[[ 610  886  256  -50  218  258  400  207  176]
 [  47  642  237  -40  249  278 -489  906  229]
 [ 425 -767  294  815  402  284  170  392  375]
 [ 240  414  169   36  282  261  417  225   76]
 [-684  483  319   80  188  261  503  164  269]
 [-520  639  218  -20  219  240 -572  820  175]] out 610

[[5592 6911 6703 6578 5505 7369 5536 5820 3979 6127 5384 4103 5081 5758
  4540]
 [5005 7054 4264 6288 4992 5076 5547 5052 3329 5570 5302 5779 5140 6005
  5555]
 [6248 7316 5784 5098 5573 6755 5101 5178 3947 5954 5439 5111 5025 6855
  4674]
 [4252 4404 4569 5462 5496 4117 4730 4835 4924 5313 5200 4203 4812 4785
  5478]
 [6052 3940 5184 5985 6214 8764 5046 5485 6802 5345 5479 4585 5054 4937
  5463]
 [6496 5878 4243 5957 4079 5720 6046 5231 4988 5075 5545 6484 3644 5704
  7135]
 [4023 6479 4984 5654 5585 6001 5892 4618 4174 5854 5697 6267 5499 3593
  6229]
 [6331 4959 4783 5040 3703 6843 5906 5152 5922 5236 5611 5965 5499 5189
  4302]
 [5347 5833 4502 6256 6007 4040 5809 5402 2841 5395 4935 6845 5056 5545
  4725]] out 5592

[[4 7 3 5 1 4]
 [4 6 5 1 1 2]
 [4 2 2 7 6 6]
 [2 2 2 4 6 5]
 [1 1 6 3 5 3]
 [3 3 3 6 7 6]
 [1 5 2 1 3 1]
 [5 1 6 7 1 6]
 [1 4 4 2 6 1]
 [2 2 7 7 5 4]
 [4 2 3 6 3 6]
 [5 3 4 6 2 6]] out 4

[[2735 2995 5866 6015 6932 4904 2778 6515 8798]
 [8081 7473 3913 5067 5278 6552 8031 4930 3175]
 [8106 7442 6095 4218 6364 7613 8181 3616 3122]
 [6499 7065 7064 5516 4887 5502 6412 5287 5142]
 [6356 6352 5576 7365 4288 5235 6385 7285 5146]
 [4451 4339 4622 4576 7158 5816 4421 4955 6926]
 [7603 6374 5456 5028 6848 7877 7809 4469 3466]
 [8504 7313 5289 5132 6171 7833 8649 4472 2609]
 [5612 5768 4948 7804 4070 4563 5601 8010 5940]
 [3176 4127 7224 6073 5969 4437 3119 6398 8592]
 [6574 6871 7712 6527 4707 5676 6600 6098 5042]] out 2735

[[ 39  16  29  25  -4   9  18]
 [ 17 -34 -36 -23  17  26 -28]
 [ 29  12  28  27 -35 -35   1]
 [  8  24  35  28  -1  -8   5]
 [-30 -18 -33 -18   6  -5 -18]
 [-35  24  12 -19 -24 -33  25]
 [ 27 -35 -35  -6 -11   8 -35]
 [ 36 -23 -22   6 -27 -26 -26]
 [ 33  11  22  27 -38 -36   2]
 [-37  32  18 -22  -9 -22  36]
 [-34  -7 -20 -25  42  40   2]
 [-33  37  34   5  23  -2  38]] out 39

[[5 3 5 6 5 6 5 5 1 6 5 4]
 [4 4 5 5 5 4 5 4 5 4 4 7]
 [4 3 5 5 5 4 5 4 5 4 4 4]
 [5 5 5 5 5 4 5 4 6 4 4 2]
 [4 3 5 3 4 4 4 4 5 4 4 5]
 [5 4 5 6 6 4 6 4 8 4 5 6]
 [4 4 5 4 4 6 4 5 3 6 6 4]] out 5
---
[ 39  -7 -49 -17 -14  13  20] Answer: 39, 20
[7 1 1 3 7 6] Answer: 7, 6
[-45  29 -45  13   3   7  33] Answer: -45, 33
[480 908 861 558 233] Answer: 480, 233
[55 31 93 26 58 24 14] Answer: 55, 14
[272 767 398 206] Answer: 272, 206
[9615 5838 5571 7082 2831 8321] Answer: 9615, 8321
---
[-31  29   6  40  14   9] | -31
[ 35 -27  29  27] | 35
[124 146  29 173 197] | 124
[ 39  43 -48  -6] | 39
[ 852 -521 -838   19 -553 -354  802] | 852
[-32  14  48  41   9] | -32
[4872 7865 8157 1545 5280] | 4872
[155 194  62 108 136 209 174] | 155
---
[5448 5369 7672 3242 8690 7108 7977] --> 5369
[ 42 -11  -6 -33  34 -41] --> -11
[61 33 85 21 90 92] --> 33
[9844 4506 9932 2269] --> 4506
[-708  742  414  373] --> 742
[85  2  8 90 52] --> 2
[-526  723  657 -717] --> 723
[829 231 306 981 649 452] --> 231
---
-18	-38	-15	-9
-27	-49	-7	-30
32	-24	17	-3
-> -38

6	7	9	2	5 -> 9

5	6	4	6	4	3	6
6	5	5	5	1	5	7
-> 4

0	8	4	7	3	2	3 -> 3

245	877	975	441	435 -> 975

6037	3964	3664	1603	3988	5062
8118	3570	2916	2328	6392	5795
-> 1603

8447	8270	8062	8065
6846	6663	6729	6577
1391	1914	1836	1999
-> 8270

59	174	68	211
52	142	48	189
-> 174
---
[[ 18  22  24  -7 -12  -8 -45]
 [ -4   1  -1   5   6  -2   1]
 [  1  -1   1  -3  -4   3  -1]] gives 24

[[ 10  17  22  39  27]
 [ -1  -5   5 -18  40]] gives 22

[  0  38 -11   2  -2] gives -11

[ -6   7  35 -14] gives 35

[ 23  28 -36  40  35] gives -36

[-34  38   2  24 -21  -7 -11] gives 2

[[ 20   4 -32  11  -8   9   4]
 [ -7  -1   0   9   2  -7  -3]
 [ -6   3  -9 -10   3   5 -11]] gives -32
---
1,-8,36,22,-26 | 1, -26

20,-16,26,44,30 | 20, 30

7,26,25,35,-13,-43 | 7, -43

-15,-12,-39,7,-14,42 | -15, 42

9,-31,10,-41
-1,-9,-6,-22
| 9, -22

-10,-33,25,21,20,-23 | -10, -23
---
[  0  12 -28  45  10 -13 -39] yields 0
[ 34 -20  43  38  36] yields 36
[ 41 -16 -43  32   2   1  23] yields 2
[ 20  28  21 -34 -23] yields 20
[13 39  6 38 15 18  7] yields 15
[-16 -33 -41  35 -29] yields -29
[ 33 -30 -16  44 -15 -24 -23] yields -16
[ -6  35 -14   6 -19  16   3] yields 3
---
[[ 23 -11  31 -11]
 [ 21  -1  34  20]
 [ 17  -4  26   6]] -> -11

[[-14  -1  -1 -17  -2 -33]
 [-13  -3  -4 -15  -3 -29]
 [-15   2   6 -17   0 -36]] -> -33

[[-43  23 -30  31]
 [ 18  -9  27  34]
 [-28  15 -26  -3]] -> 31

[[  2  -6  -8 -19  10  20]
 [-16  -5 -30 -23  17   6]
 [ 23  40 -15 -36 -34  36]] -> 20

[[  6 -13  27  -9  12   1]
 [ 40  25  30 -37 -26  40]
 [ -5 -33  23  38  20 -15]] -> 1

[[ 15   7  -6   3   1  11]
 [ 15   6  -8 -35  44  20]
 [ 12  11 -10  15   2   2]] -> 11

[[-19  13 -24   0  -5]
 [ 19   1  -3  -1   4]
 [ 39 -14 -33  37  16]] -> -5
---
[0.01, 0.11, 0.05, 0.00, -0.12, 0.05] result: 0.05, 0.01
[-0.71, 1.30, -0.87, -1.75, -1.50] result: -1.50, -0.71
[[-10.510, 4.270, -12.618, 0.623, 13.047], [-18.090, 5.712, -14.350, -6.920, 9.230]] result: 13.047, -18.090
[-0.11, 0.14, -0.18, -0.09] result: -0.09, -0.11
[-0.068, -0.114, -0.179, 0.172, -0.022, -0.016] result: -0.016, -0.068
[-0.82, -1.83, -1.39, -0.51, -0.63, 1.48] result: 1.48, -0.82
[0.192, 0.050, -0.139, -0.080, -0.108, 0.072, -0.125] result: -0.125, 0.192
[10.5, -4.7, 8.6, -16.4] result: -16.4, 10.5
[-0.15, -0.16, 0.14, -0.04, -0.02, 0.02, 0.00] result: 0.00, -0.15
---
[[33, 45, -32, 5, 12, 11, 7],
 [6, 4, 31, -5, 5, -25, -7]]	31

[[-10, -12, 1, -10, -22, 4],
 [-10, -16, 1, -32, -16, 2]]	1

[[-29, -29, 35, -4, 22, 21, -23],
 [31, -13, -35, 12, -27, 24, 27]]	-35

[[24, -11, -2, -21, 6],
 [9, 9, 10, 36, -20]]	10

[[28, 8, -28, 45],
 [-7, -9, -9, 10]]	-9

[[-18, 39, 10, -7],
 [-25, 15, -13, -12]]	-13

[[43, 19, -3, -17, 5, 45],
 [28, 7, -20, 5, 10, 25]]	-20

[[0, -25, -28, -10, 14, 5, 15],
 [-33, -4, 1, -15, -10, -8, -19]]	1

[[-4, 36, 2, 7, 5],
 [2, -22, 5, -22, -16]]	5
